One turn moves each row of this set onto another row. After a few examples, where does it send each row asked below?
k29: -27  12 -19   5 -18 -13  -3 -12 -45  -6  -4   3 -18  -4   3 -29 -25   9  19   6  13   1  -4 -11  -4 -26 -23  24  -2  -8   2   9 -30  22 -29 -11 -16 -12 -10  -6  -7   3 -24 -22  -9  16  -3 -16 -41  13   5  14 -20   6  19 -13  14  -6 -13 -19  -4 -35  -8  10  -1 -17  -7 -13  10  15  24   0 -10
k797:  15   8 -12  19 -13  14   4  -7 -10 -16  -3  27 -25   4  -6 -25 -10  18  23   1   9  14  -6  -8  -5  -1 -38  15  27  -8 -12   6 -28  24 -11 -14 -14   6  -9  -1  24   0 -16 -23 -11  -1  -1 -13  -1   1  -5   2   6 -19  20  -4  -6  -5 -12 -15  25 -15 -31   0  -3   1  -2  14  -1  -6  11 -27 -12
k356: -24   1  -9   0 -31  -2  -4  18  -3 -13 -12  14   2 -14 -21 -44  -8 -15   3 -29 -10  10  13 -51   4 -15   0   2  -2 -17  27  12 -40  -2  -4 -14  12 -19  18 -10   4  -3   0   4  -9   6   6  12   1  14  20  17  -3 -10  10 -26  22   1   3   4  -2 -15   4  21  23   3  -6   2 -10  12  -2   2  -8
k234: -29  -6 -10   2 -29  -3   3  25 -10 -22 -11  10   6 -19 -13 -41 -11 -15   0 -23 -17  11  13 -46   3  -7   2  -7  -9 -15  19  24 -41  -5  -8 -19  12 -21  20  -7  -7  -3  -5  -4  -3   2  15   9  -1  15  11  11  -8  -1  10 -12  21   3   6   8   6 -15   6  13   8   4   3  -2 -15  17  -8  11 -13
k300:  12 -14  11  11 -14 -24  -2 -16 -13  -6  10  -2   9  -8  12 -44 -15  33  20   9  24  18  10 -18 -19   0  -3  12  20 -23  -1  21 -14 -11  -6 -11  -5  -6  -8  -8  30  23  -2  -8 -14   4  12   2   3  -7  12   5  -2 -13 -14  19  -2  -4 -15 -42  11 -12   4 -21   9  -9  26  12   8 -12  -1 -18   3
k197: -25   0  -7  -4 -34  -5  -2  22  -5 -13 -14  13   5 -14 -21 -42  -8 -15   3 -29 -11  10  17 -55   3 -11   0   1   0 -14  26  11 -44  -1  -7 -15  11 -21  20 -10   0  -1   0   0  -7   6   6  10   1  15  17  14  -3  -6  14 -24  23   2   5   2   0 -14   6  18  21   3  -4   5 -10  15  -4   1  -9
k183:  13   8 -12  15 -15   9   7  -7 -13 -14  -3  29 -23   6  -7 -25 -13  19  24  -4  12  15   0 -10  -7   0 -36  18  27 -10 -13   4 -26  28 -18 -16 -15   5 -10  -2  23  -2 -14 -25 -11   6  -1 -14  -2   1  -4   5   7 -17  24  -4  -4  -6  -9 -15  22 -19 -30  -2  -1   3  -3  15  -2  -5   8 -33 -11
k831:  11   8 -10  10 -18   5   9  -3 -16 -13  -4  30 -20   7  -6 -24 -15  18  23  -4  10  15   6 -12  -9   5 -36  18  29  -7 -15   2 -30  30 -22 -17 -17   4 -11  -4  19  -2 -15 -28 -10   7  -2 -16  -3   1  -6   3   7 -12  27  -4  -1  -5  -9 -18  23 -20 -28  -3  -3   1  -1  17  -1  -1   5 -35 -12
k694: -22   0 -10   4 -30   2  -6  18  -1 -15 -13  11   1 -17 -22 -44  -5 -15   3 -27 -11  10   6 -50   7 -16  -2   0  -2 -16  29  15 -40  -5   1 -13  13 -20  21  -8   5  -1   0   5  -9   2   6  13   3  14  19  15  -3 -13   7 -25  19   2   1   5   0 -11   4  21  21   3  -6   2 -10  11   1   7  -9
k414: -27  -5 -12   8 -24   2   0  19  -8 -21  -7  11  -1 -18 -17 -44 -10 -12   1 -26 -16  10   8 -43   4 -15   2  -3 -10 -19  23  26 -33  -5  -5 -18  13 -19  18  -6   1  -5  -3   3  -5   3  15  12  -1  15  14  17  -8  -8   4 -15  17   1   5  11   1 -16   2  16  15   7   0  -6 -18  10  -5  12 -10
k404: -30  -4  -9   2 -29  -5   3  23 -11 -21 -10  13   5 -17 -14 -42 -12 -13   1 -27 -16  10  16 -47   0  -9   3  -4  -8 -17  20  23 -37  -2 -11 -20  11 -20  18  -8  -6  -5  -3  -3  -4   7  14  10  -1  15  12  15  -7  -1  10 -14  21   1   8   8   3 -18   6  12  12   5   2  -3 -17  15  -9   8 -11
k885: -28  12 -16   2 -21 -14  -2  -7 -45  -9  -8   1 -12  -5   7 -27 -24   8  16   9  11   2  -3 -13  -2 -22 -24  20   1  -3  -1  10 -37  20 -28 -10 -16 -14  -7  -6 -13   8 -28 -26  -8  11  -3 -17 -41  13   3   8 -21  10  21 -10  17  -5 -14 -20   2 -32  -5   8  -8 -20  -3 -10  13  19  22   3 -14
k200:  11 -15  14   8 -16 -26   0 -12 -15  -7   7  -2  14  -9  15 -42 -15  31  19  10  22  20  14 -19 -19   5  -3   9  21 -20  -5  20 -20 -12  -7 -12  -6  -7  -6  -9  24  26  -3 -13 -12   2  12  -1   3  -8  10   0  -3  -7  -9  20   2  -2 -16 -43  15 -11   6 -22   4 -12  29  15  11  -8  -3 -18   1
k515: -26  -5 -11   7 -27   1   1  25  -7 -23 -12  10   4 -20 -14 -41  -8 -16   0 -21 -18  10   8 -44   4  -8   0  -7  -9 -14  20  26 -39  -8  -4 -18  14 -21  21  -5  -6  -2  -6  -2  -3  -2  14  10   1  15  13  10  -9  -4   7 -12  20   4   5   9   8 -13   5  13   8   4   3  -3 -15  15  -5  15 -15
k206:  14 -14  11  12 -14 -22  -2 -14 -13  -7   9  -3  10  -9  13 -43 -13  33  20  11  22  18   8 -17 -18   1  -4  10  20 -22  -3  22 -17 -13  -3  -9  -5  -6  -7  -7  28  23  -3  -9 -13   0  12   2   3  -7  12   3  -2 -12 -13  19  -1  -2 -15 -41  13 -10   4 -21   7 -11  27  13  10 -11  -1 -17   1
k413: -25   0  -6  -3 -35  -4  -2  24  -5 -14 -16  12   7 -17 -18 -42  -7 -18   2 -26 -13  11  15 -53   5  -8  -1  -2   0 -12  24  12 -48  -3  -6 -15  11 -22  22  -9  -2   1  -2  -2  -6   3   6   9   2  14  17  10  -3  -4  14 -23  25   3   2   2   5 -13   7  18  16   0  -2   6  -7  18  -3   5 -12
k228: -25  -6 -12   9 -25   4  -1  21  -6 -22  -9   9   0 -19 -15 -44  -8 -14   1 -21 -18  10   6 -43   5 -12   0  -6 -10 -16  22  27 -36  -8  -2 -19  14 -20  21  -5  -1  -3  -5   2  -4  -1  14  13   1  14  14  12  -8  -7   4 -14  17   1   5  10   5 -13   3  15  11   5   1  -4 -16  12  -3  16 -13
k737: -22   1  -6   0 -34   0  -5  24  -1 -15 -17  11   6 -19 -18 -42  -5 -18   2 -23 -14  11   9 -52   8  -9  -4  -4   0 -11  24  14 -49  -7   0 -14  12 -21  23  -7  -1   3  -4  -1  -7  -3   6  11   3  14  16   8  -3  -7  11 -22  24   5   0   2   6 -10   7  20  14   0  -2   6  -5  16   0   8 -13
k895:  12 -15  13   6 -16 -27   1 -13 -16  -6   8  -1  14  -8  13 -41 -16  32  20   8  23  19  16 -19 -20   4  -2  11  21 -22  -4  19 -18 -10  -9 -12  -6  -7  -7 -10  26  24  -2 -11 -12   5  11  -1   1  -7  11   2  -2  -8  -9  19   1  -3 -14 -43  13 -13   6 -22   7 -11  28  14  10  -8  -4 -20   1
k191: -20   0  -9   4 -30   3  -7  21   0 -14 -15  10   2 -20 -19 -43  -4 -17   2 -22 -13   9   4 -50   8 -14  -4  -3  -2 -12  26  15 -45  -9   4 -13  14 -21  23  -6   2   2  -2   3  -8  -3   6  12   4  14  18  11  -3 -12   8 -23  20   3   0   4   4  -9   5  21  16   1  -4   4  -7  12   2   9 -13
k791:  13   7  -9  14 -18  10   7   0 -11 -16  -8  26 -17   2  -2 -24 -11  15  21   4   7  15  -2 -11  -6   7 -40  11  29  -2 -18   5 -36  23 -15 -15 -15   3  -7  -1  14   3 -19 -31  -8  -3  -1 -16   0   1  -8  -5   5 -10  27   0  -1  -2 -13 -18  32 -14 -27  -3 -10  -2   2  19   3   1  10 -27 -17
k11:   2  -8   4  -2 -25  -5 -20 -22 -26  22   9   3   8 -18   3 -35 -20  26   6  -1  36   6  18 -23  -9 -14   8  13  14 -27  -2   9 -19  -8  -5  -1 -16  -6 -24  -8  20  21 -10 -17 -13   3   4  11 -15   5  17  27   0  -9   4 -13  -9  -6 -20 -46  -5 -28 -18 -18  20  -5  13   5  17   2  14 -30 -10
k262:  15   7 -12  18 -15  14   4  -4  -9 -17  -6  26 -21   2  -3 -25  -8  15  23   4   7  14  -7  -9  -3   3 -41  13  28  -5 -15   7 -34  21 -10 -15 -13   4  -7   0  19   3 -18 -27  -9  -3  -1 -14   1   1  -6  -2   6 -15  22   0  -5  -3 -14 -16  29 -13 -30  -1  -8  -1   1  16   3  -5  12 -26 -16
k248:   4  -9   7   0 -28  -2 -22 -11 -20  18   2  -4  15 -27  12 -31 -12  18   1  14  28   6  10 -22  -2  -3   1   0  18 -15  -7  13 -36 -19   6   0 -13 -11 -17  -3   8  31 -19 -26  -9 -15   5  10 -10   4  13   8  -3  -2   7  -5  -5   2 -26 -48  14 -16 -13 -20   1 -14  23  12  28   8  19 -17 -22
k482:   6  -8   2   7 -20   3 -26 -23 -20  20  10  -1   4 -20   3 -35 -14  23   4   4  34   5   4 -18  -4 -18   5  10  13 -27  -1  14 -20 -14   6   0 -12  -6 -22  -5  23  25 -12 -15 -13  -6   4  14 -11   5  18  25   0 -15  -3 -12 -13  -4 -24 -44   0 -20 -19 -17  16  -6  14   5  19  -2  21 -23 -13
k245:  12 -14  13   9 -15 -26   0 -14 -15  -6   9  -1  12  -7  12 -43 -16  33  20   7  24  18  14 -19 -20   1  -1  12  20 -23  -3  21 -15  -9  -8 -11  -6  -6  -7  -9  28  23  -1  -9 -12   6  11   0   2  -8  11   5  -2 -10 -12  18  -1  -4 -14 -42  10 -13   4 -21   9  -9  26  12   8 -10  -3 -21   3
k489: -26  11 -17   7 -20 -10  -5  -5 -41 -10  -9  -2 -13  -9   8 -27 -19   5  16  16   8   2 -10 -11   1 -20 -27  16   1   0  -2  12 -40  14 -20  -9 -14 -15  -5  -4 -14  11 -30 -27  -8   4  -2 -17 -38  13   3   4 -22  10  20  -8  16  -2 -17 -20   8 -27  -5  10 -13 -22  -1 -10  17  19  27   8 -17
k99:   0  -9   9  -7 -33 -11 -16 -10 -26  21   2   0  19 -23  12 -32 -17  19   1   8  30   8  24 -26  -7   0   4   3  18 -18  -8  10 -36 -11  -5  -3 -16 -11 -20  -7   5  29 -17 -29  -8  -5   4   6 -13   5  12  12  -1   4  12  -6  -2   0 -22 -52  10 -22 -12 -23   5 -14  23  13  26  12  13 -25 -20
k811:  11   7  -9  10 -20   5  10   0 -14 -14  -7  28 -16   4  -3 -23 -14  16  22   0   9  16   6 -13  -8   9 -38  14  29  -4 -17   3 -35  26 -20 -17 -16   3  -8  -4  15   0 -17 -32  -9   3  -1 -18  -1   2  -8  -2   5  -9  28  -1  -1  -3 -11 -19  28 -18 -27  -4  -7  -1   3  18   2   1   6 -32 -15
k328: -29  -5 -12   4 -25  -2   2  20 -10 -21  -8  13   1 -17 -17 -43 -11 -12   2 -28 -15   9  13 -45   1 -12   4  -2 -10 -18  22  24 -33  -1 -10 -19  11 -19  18  -7  -1  -6  -2   1  -5   7  14  11  -1  15  13  18  -7  -5   7 -16  19  -1   8  10  -1 -18   4  14  16   7  -1  -6 -19  13  -8   9  -9
k499: -24  12 -21  11 -14  -6  -7 -16 -41  -8  -2   2 -23  -3   1 -31 -22  11  19   8  13   1 -13  -8   0 -32 -25  24  -4  -8   4  12 -27  18 -21  -9 -14 -10 -10  -4  -1   4 -25 -17 -11  12  -2 -12 -40  14   8  16 -20  -1  13 -14  10  -7 -15 -16  -6 -32 -11  12  -1 -15  -9 -16   9  10  27   4  -9
k948:  -1  -8   8  -8 -31 -12 -17 -15 -29  23   6   4  15 -19   7 -33 -22  23   3   0  34   8  26 -27 -10  -6   8  11  18 -23  -6   7 -26  -5 -10  -3 -18  -9 -24 -10  11  23 -12 -26 -10   4   5   8 -15   4  15  21   0   0  11 -10  -3  -4 -20 -50   0 -27 -15 -22  15  -9  18   9  20   9  10 -32 -14
k343:  14 -15  13  10 -15 -24  -1 -12 -13  -7   7  -4  12 -10  14 -42 -13  31  19  12  21  19  10 -17 -17   4  -4   8  21 -21  -3  22 -19 -13  -4 -12  -4  -7  -5  -8  26  26  -4 -11 -12  -1  12  -1   3  -8  11  -1  -2 -10 -11  20   0  -2 -16 -42  15  -9   5 -21   4 -12  29  14  11  -9  -1 -16   0
k558:   7  -8   4   8 -23   5 -26 -18 -17  18   5  -5   7 -26   8 -34 -10  20   2  13  30   5   0 -17  -1 -12   0   4  14 -20  -2  16 -28 -20  11   1 -11  -8 -19  -3  17  29 -17 -19 -11 -15   5  14  -9   4  16  16  -2 -11  -1  -7 -11  -1 -27 -44   9 -16 -17 -17   7 -11  19   8  24   1  24 -15 -19
k242: -21  12 -22  15 -13  -2  -9 -14 -37 -10  -4  -2 -24  -7   3 -31 -18   8  19  13  10  -1 -20  -6   1 -32 -27  21  -2  -6   4  14 -29  13 -15  -7 -12 -11  -6  -2  -3   8 -27 -17 -11   4  -2 -11 -38  14   7  11 -22  -2  11 -12   9  -5 -18 -15   0 -28 -10  14  -5 -17  -8 -15  12  10  32  10 -12
k452: -22  12 -20  13 -15  -3  -8  -9 -37 -11  -7  -4 -19 -10   6 -29 -17   6  17  17   8   1 -19  -7   3 -26 -29  16   0  -2   1  15 -36  10 -14  -7 -13 -12  -4  -1  -8  11 -31 -22  -9   0  -2 -14 -37  13   5   5 -22   3  13  -9  13  -3 -19 -17   6 -25  -8  12 -11 -21  -3 -12  16  14  31  13 -16

k183 moves to -> k797
k452 moves to -> k489
k558 moves to -> k248
And these:
k228 moves to -> k515
k343 moves to -> k200
k197 moves to -> k356

